In the data rows, the value 128 means zero.
Here is a table of points, one per row:
np.array([96, 181, 136, 144, 107, 143, 107, 164, 141, 107, 129, 127, 93, 152, 175, 145, 152, 94,
          84, 160, 104, 131, 107, 113, 114, 198, 110, 116, 137, 153, 128, 129])
np.array([173, 105, 180, 68, 138, 156, 132, 190, 126, 135, 91, 114, 125, 122, 115, 133, 81, 131,
          127, 106, 103, 144, 114, 140, 154, 180, 92, 103, 112, 100, 134, 178])
np.array([114, 177, 110, 145, 133, 193, 124, 176, 114, 118, 127, 109, 102, 98, 131, 87, 141, 87,
          131, 102, 122, 109, 119, 139, 164, 80, 142, 157, 124, 116, 238, 166])
np.array([74, 108, 145, 122, 180, 181, 111, 112, 122, 127, 89, 218, 107, 129, 187, 163, 109, 81,
          171, 147, 134, 120, 120, 157, 121, 97, 119, 127, 142, 129, 99, 85])
np.array([127, 88, 131, 179, 82, 46, 87, 118, 106, 77, 93, 162, 82, 120, 127, 86, 125, 146,
          148, 85, 174, 139, 113, 78, 123, 129, 107, 111, 148, 104, 126, 173])
np.array([137, 156, 86, 152, 127, 166, 110, 120, 97, 135, 185, 129, 67, 39, 138, 115, 91, 205,
          125, 122, 74, 114, 145, 107, 62, 140, 104, 72, 100, 92, 141, 84])
np.array([135, 152, 118, 167, 110, 102, 140, 86, 116, 167, 130, 152, 170, 100, 50, 200, 105, 107,
          87, 151, 150, 173, 130, 145, 106, 155, 140, 137, 69, 153, 147, 119])
np.array([190, 130, 144, 142, 112, 187, 90, 77, 138, 121, 164, 125, 186, 143, 122, 95, 141, 124,
          186, 126, 153, 129, 123, 90, 143, 190, 128, 106, 156, 130, 114, 136])
np.array([169, 133, 177, 121, 176, 45, 168, 124, 139, 107, 153, 137, 105, 94, 145, 142, 171, 122,
          103, 175, 67, 184, 126, 81, 164, 130, 108, 122, 114, 110, 170, 156])
np.array([104, 159, 136, 83, 83, 135, 138, 143, 113, 68, 140, 173, 184, 122, 129, 154, 135, 143,
          81, 130, 114, 126, 133, 146, 173, 162, 129, 161, 154, 80, 89, 78])
np.array([185, 153, 102, 141, 88, 136, 101, 84, 109, 142, 95, 115, 110, 148, 109, 132, 59, 127,
          121, 181, 74, 108, 103, 132, 145, 148, 121, 183, 168, 96, 105, 161])
np.array([160, 133, 75, 60, 171, 123, 132, 142, 158, 71, 132, 89, 120, 132, 153, 165, 120, 137,
          124, 115, 153, 113, 136, 131, 131, 108, 162, 186, 64, 148, 61, 180])
np.array([108, 79, 111, 130, 162, 134, 160, 107, 117, 117, 125, 149, 74, 115, 108, 133, 168, 138,
          169, 71, 114, 152, 131, 134, 78, 185, 164, 136, 182, 162, 119, 127])
np.array([136, 108, 140, 131, 135, 125, 175, 125, 118, 95, 78, 146, 143, 102, 114, 116, 120, 159,
          153, 158, 177, 91, 120, 202, 131, 108, 78, 163, 160, 158, 189, 140])
np.array([107, 86, 90, 196, 113, 133, 187, 139, 144, 93, 85, 88, 146, 115, 91, 175, 149, 73,
          117, 90, 101, 90, 109, 89, 178, 134, 162, 126, 138, 112, 112, 98])
np.array([147, 166, 180, 136, 118, 103, 130, 154, 111, 72, 74, 99, 151, 172, 174, 100, 141, 173,
          161, 84, 96, 165, 110, 158, 109, 129, 160, 134, 85, 115, 126, 84])
np.array([126, 144, 116, 144, 214, 113, 112, 127, 109, 184, 96, 111, 140, 203, 150, 146, 135, 162,
          98, 145, 107, 127, 105, 128, 136, 108, 143, 48, 181, 139, 132, 157])
np.array([149, 94, 120, 150, 109, 105, 142, 118, 166, 119, 167, 129, 96, 149, 159, 185, 144, 123,
          170, 131, 75, 95, 123, 102, 114, 69, 63, 153, 91, 133, 115, 89])
np.array([62, 130, 159, 65, 127, 138, 162, 48, 178, 160, 184, 66, 166, 95, 179, 126, 131, 158,
          122, 66, 113, 142, 99, 117, 110, 140, 136, 146, 165, 115, 150, 137])
np.array([135, 69, 126, 136, 126, 126, 168, 132, 78, 182, 147, 108, 118, 107, 163, 144, 134, 156,
          121, 128, 104, 92, 120, 151, 175, 167, 96, 134, 153, 152, 120, 137])
np.array([89, 140, 128, 110, 135, 100, 92, 106, 141, 156, 104, 92, 121, 130, 63, 82, 113, 186,
          141, 163, 79, 118, 85, 115, 132, 82, 153, 195, 159, 165, 130, 88])
np.array([64, 134, 131, 124, 138, 109, 63, 138, 113, 113, 125, 156, 198, 115, 133, 157, 121, 132,
          163, 114, 144, 94, 123, 68, 196, 133, 115, 112, 121, 145, 154, 119])
np.array([161, 140, 96, 91, 142, 120, 114, 89, 125, 115, 141, 84, 103, 196, 90, 155, 115, 69,
          144, 115, 128, 130, 186, 160, 128, 93, 111, 77, 187, 75, 162, 74])
np.array([78, 138, 122, 128, 120, 118, 136, 108, 40, 151, 118, 137, 125, 149, 133, 130, 113, 89,
          152, 100, 85, 205, 141, 164, 139, 130, 124, 141, 94, 110, 101, 182])
np.array([104, 36, 128, 103, 120, 110, 132, 174, 159, 123, 179, 158, 137, 183, 110, 122, 74, 119,
          134, 163, 142, 169, 103, 131, 77, 134, 131, 166, 139, 102, 165, 120])
np.array([166, 162, 136, 133, 121, 142, 192, 105, 117, 137, 140, 145, 78, 157, 154, 51, 114, 85,
          105, 124, 188, 165, 84, 105, 169, 137, 118, 151, 130, 195, 110, 51])
np.array([130, 114, 138, 215, 176, 127, 115, 175, 142, 132, 180, 101, 143, 89, 140, 134, 129, 124,
          119, 133, 159, 159, 73, 173, 130, 95, 199, 149, 164, 83, 98, 127])
np.array([130, 116, 127, 122, 107, 142, 137, 116, 159, 111, 63, 129, 188, 134, 166, 127, 107, 119,
          88, 152, 116, 145, 90, 88, 57, 87, 130, 94, 104, 119, 155, 125])
np.array([121, 161, 93, 105, 122, 131, 183, 63, 138, 168, 144, 164, 137, 139, 134, 118, 121, 145,
          159, 108, 148, 85, 84, 149, 144, 94, 157, 61, 74, 105, 134, 166])
np.array([150, 95, 174, 105, 140, 150, 122, 173, 27, 138, 142, 136, 157, 103, 93, 97, 152, 108,
          120, 154, 79, 83, 97, 116, 108, 119, 130, 138, 76, 132, 106, 97])
np.array([90, 121, 64, 162, 121, 149, 148, 104, 105, 57, 157, 92, 154, 136, 158, 95, 96, 141,
          104, 188, 134, 140, 149, 173, 112, 122, 105, 102, 122, 136, 111, 147])
np.array([144, 146, 156, 171, 84, 122, 135, 146, 140, 185, 134, 102, 152, 75, 206, 130, 84, 140,
          158, 142, 120, 169, 230, 138, 149, 112, 115, 142, 158, 137, 120, 139])
np.array([136, 94, 191, 147, 85, 142, 160, 111, 192, 118, 118, 168, 101, 145, 100, 88, 100, 121,
          89, 125, 109, 92, 191, 149, 168, 103, 180, 88, 116, 134, 140, 139])
np.array([140, 146, 83, 117, 93, 139, 150, 187, 134, 127, 182, 142, 124, 160, 110, 168, 80, 149,
          166, 96, 125, 129, 102, 94, 122, 131, 153, 110, 148, 202, 150, 168])
np.array([117, 174, 166, 168, 141, 133, 85, 135, 180, 139, 100, 130, 95, 145, 106, 181, 88, 149,
          98, 61, 162, 116, 104, 158, 121, 164, 62, 158, 93, 123, 136, 103])
np.array([100, 136, 175, 131, 138, 165, 159, 144, 109, 109, 152, 94, 152, 171, 54, 145, 162, 175,
          153, 126, 168, 152, 182, 116, 118, 98, 99, 94, 131, 161, 115, 105])
np.array([112, 137, 61, 120, 153, 128, 157, 171, 139, 164, 98, 173, 146, 155, 112, 94, 152, 155,
          57, 108, 129, 124, 180, 90, 114, 130, 77, 174, 152, 124, 106, 147])
np.array([83, 160, 142, 102, 190, 94, 149, 119, 152, 88, 124, 92, 91, 62, 89, 106, 88, 91,
          172, 186, 160, 108, 128, 119, 131, 159, 110, 91, 135, 121, 97, 141])
np.array([173, 149, 84, 146, 187, 101, 145, 143, 162, 162, 111, 163, 173, 140, 130, 102, 124, 132,
          198, 126, 134, 121, 173, 109, 138, 168, 168, 151, 87, 103, 140, 91])
np.array([161, 137, 96, 106, 113, 154, 132, 112, 143, 123, 146, 169, 132, 105, 96, 125, 204, 136,
          128, 132, 159, 151, 108, 130, 133, 112, 103, 136, 153, 35, 133, 135])
np.array([199, 109, 145, 112, 164, 134, 82, 106, 106, 77, 138, 174, 125, 110, 145, 165, 130, 164,
          61, 107, 131, 106, 138, 153, 119, 131, 179, 125, 152, 180, 131, 132])
np.array([117, 89, 99, 113, 131, 110, 58, 94, 112, 110, 159, 127, 114, 129, 126, 109, 133, 114,
          94, 107, 155, 161, 160, 141, 179, 106, 134, 144, 84, 172, 187, 107])
np.array([142, 149, 127, 122, 68, 124, 134, 135, 78, 149, 107, 90, 99, 141, 169, 188, 200, 161,
          161, 194, 183, 111, 116, 107, 96, 137, 142, 146, 122, 125, 173, 143])
np.array([140, 80, 70, 94, 87, 92, 92, 166, 178, 160, 92, 88, 151, 111, 127, 90, 175, 108,
          122, 121, 126, 138, 107, 203, 140, 148, 111, 66, 108, 157, 118, 66])
np.array([131, 91, 121, 109, 121, 198, 92, 110, 172, 134, 67, 116, 115, 108, 107, 120, 168, 84,
          139, 147, 121, 168, 161, 97, 113, 135, 150, 149, 115, 160, 128, 148])
np.array([115, 169, 142, 74, 72, 105, 128, 179, 122, 170, 118, 161, 102, 66, 123, 146, 121, 136,
          131, 129, 150, 143, 129, 115, 128, 66, 162, 93, 176, 126, 76, 136])
np.array([152, 157, 151, 157, 141, 122, 100, 110, 151, 134, 164, 141, 173, 128, 107, 101, 172, 83,
          138, 87, 105, 111, 118, 151, 84, 78, 69, 131, 141, 170, 79, 192])
np.array([77, 110, 154, 156, 124, 150, 98, 134, 159, 155, 157, 134, 76, 168, 124, 114, 171, 187,
          122, 189, 132, 119, 142, 137, 165, 156, 152, 108, 73, 91, 84, 162])
np.array([139, 93, 158, 122, 140, 134, 115, 119, 86, 161, 104, 61, 119, 139, 136, 115, 99, 86,
          74, 104, 200, 110, 164, 64, 111, 104, 126, 140, 109, 91, 100, 104])
np.array([104, 165, 158, 122, 112, 66, 121, 144, 118, 135, 151, 135, 138, 152, 135, 106, 143, 67,
          110, 130, 117, 33, 167, 148, 48, 178, 173, 150, 135, 122, 147, 130])
Along one direction, these points spread out more than along any other. For each point below, how far along it does it lie, from 0 to 99? 50 is the average, and the first point above lies past it. One standard deviation of the points above along it is 16.
np.array([173, 149, 84, 146, 187, 101, 145, 143, 162, 162, 111, 163, 173, 140, 130, 102, 124, 132,
          198, 126, 134, 121, 173, 109, 138, 168, 168, 151, 87, 103, 140, 91]) --> 38
np.array([137, 156, 86, 152, 127, 166, 110, 120, 97, 135, 185, 129, 67, 39, 138, 115, 91, 205,
          125, 122, 74, 114, 145, 107, 62, 140, 104, 72, 100, 92, 141, 84]) --> 99
np.array([139, 93, 158, 122, 140, 134, 115, 119, 86, 161, 104, 61, 119, 139, 136, 115, 99, 86,
          74, 104, 200, 110, 164, 64, 111, 104, 126, 140, 109, 91, 100, 104]) --> 28
np.array([112, 137, 61, 120, 153, 128, 157, 171, 139, 164, 98, 173, 146, 155, 112, 94, 152, 155,
          57, 108, 129, 124, 180, 90, 114, 130, 77, 174, 152, 124, 106, 147]) --> 39
np.array([115, 169, 142, 74, 72, 105, 128, 179, 122, 170, 118, 161, 102, 66, 123, 146, 121, 136,
          131, 129, 150, 143, 129, 115, 128, 66, 162, 93, 176, 126, 76, 136]) --> 74
np.array([130, 114, 138, 215, 176, 127, 115, 175, 142, 132, 180, 101, 143, 89, 140, 134, 129, 124,
          119, 133, 159, 159, 73, 173, 130, 95, 199, 149, 164, 83, 98, 127]) --> 60
np.array([166, 162, 136, 133, 121, 142, 192, 105, 117, 137, 140, 145, 78, 157, 154, 51, 114, 85,
          105, 124, 188, 165, 84, 105, 169, 137, 118, 151, 130, 195, 110, 51]) --> 26
np.array([104, 36, 128, 103, 120, 110, 132, 174, 159, 123, 179, 158, 137, 183, 110, 122, 74, 119,
          134, 163, 142, 169, 103, 131, 77, 134, 131, 166, 139, 102, 165, 120]) --> 36
np.array([142, 149, 127, 122, 68, 124, 134, 135, 78, 149, 107, 90, 99, 141, 169, 188, 200, 161,
          161, 194, 183, 111, 116, 107, 96, 137, 142, 146, 122, 125, 173, 143]) --> 73
np.array([62, 130, 159, 65, 127, 138, 162, 48, 178, 160, 184, 66, 166, 95, 179, 126, 131, 158,
          122, 66, 113, 142, 99, 117, 110, 140, 136, 146, 165, 115, 150, 137]) --> 74
np.array([152, 157, 151, 157, 141, 122, 100, 110, 151, 134, 164, 141, 173, 128, 107, 101, 172, 83,
          138, 87, 105, 111, 118, 151, 84, 78, 69, 131, 141, 170, 79, 192]) --> 48
np.array([83, 160, 142, 102, 190, 94, 149, 119, 152, 88, 124, 92, 91, 62, 89, 106, 88, 91,
          172, 186, 160, 108, 128, 119, 131, 159, 110, 91, 135, 121, 97, 141]) --> 59
np.array([185, 153, 102, 141, 88, 136, 101, 84, 109, 142, 95, 115, 110, 148, 109, 132, 59, 127,
          121, 181, 74, 108, 103, 132, 145, 148, 121, 183, 168, 96, 105, 161]) --> 61
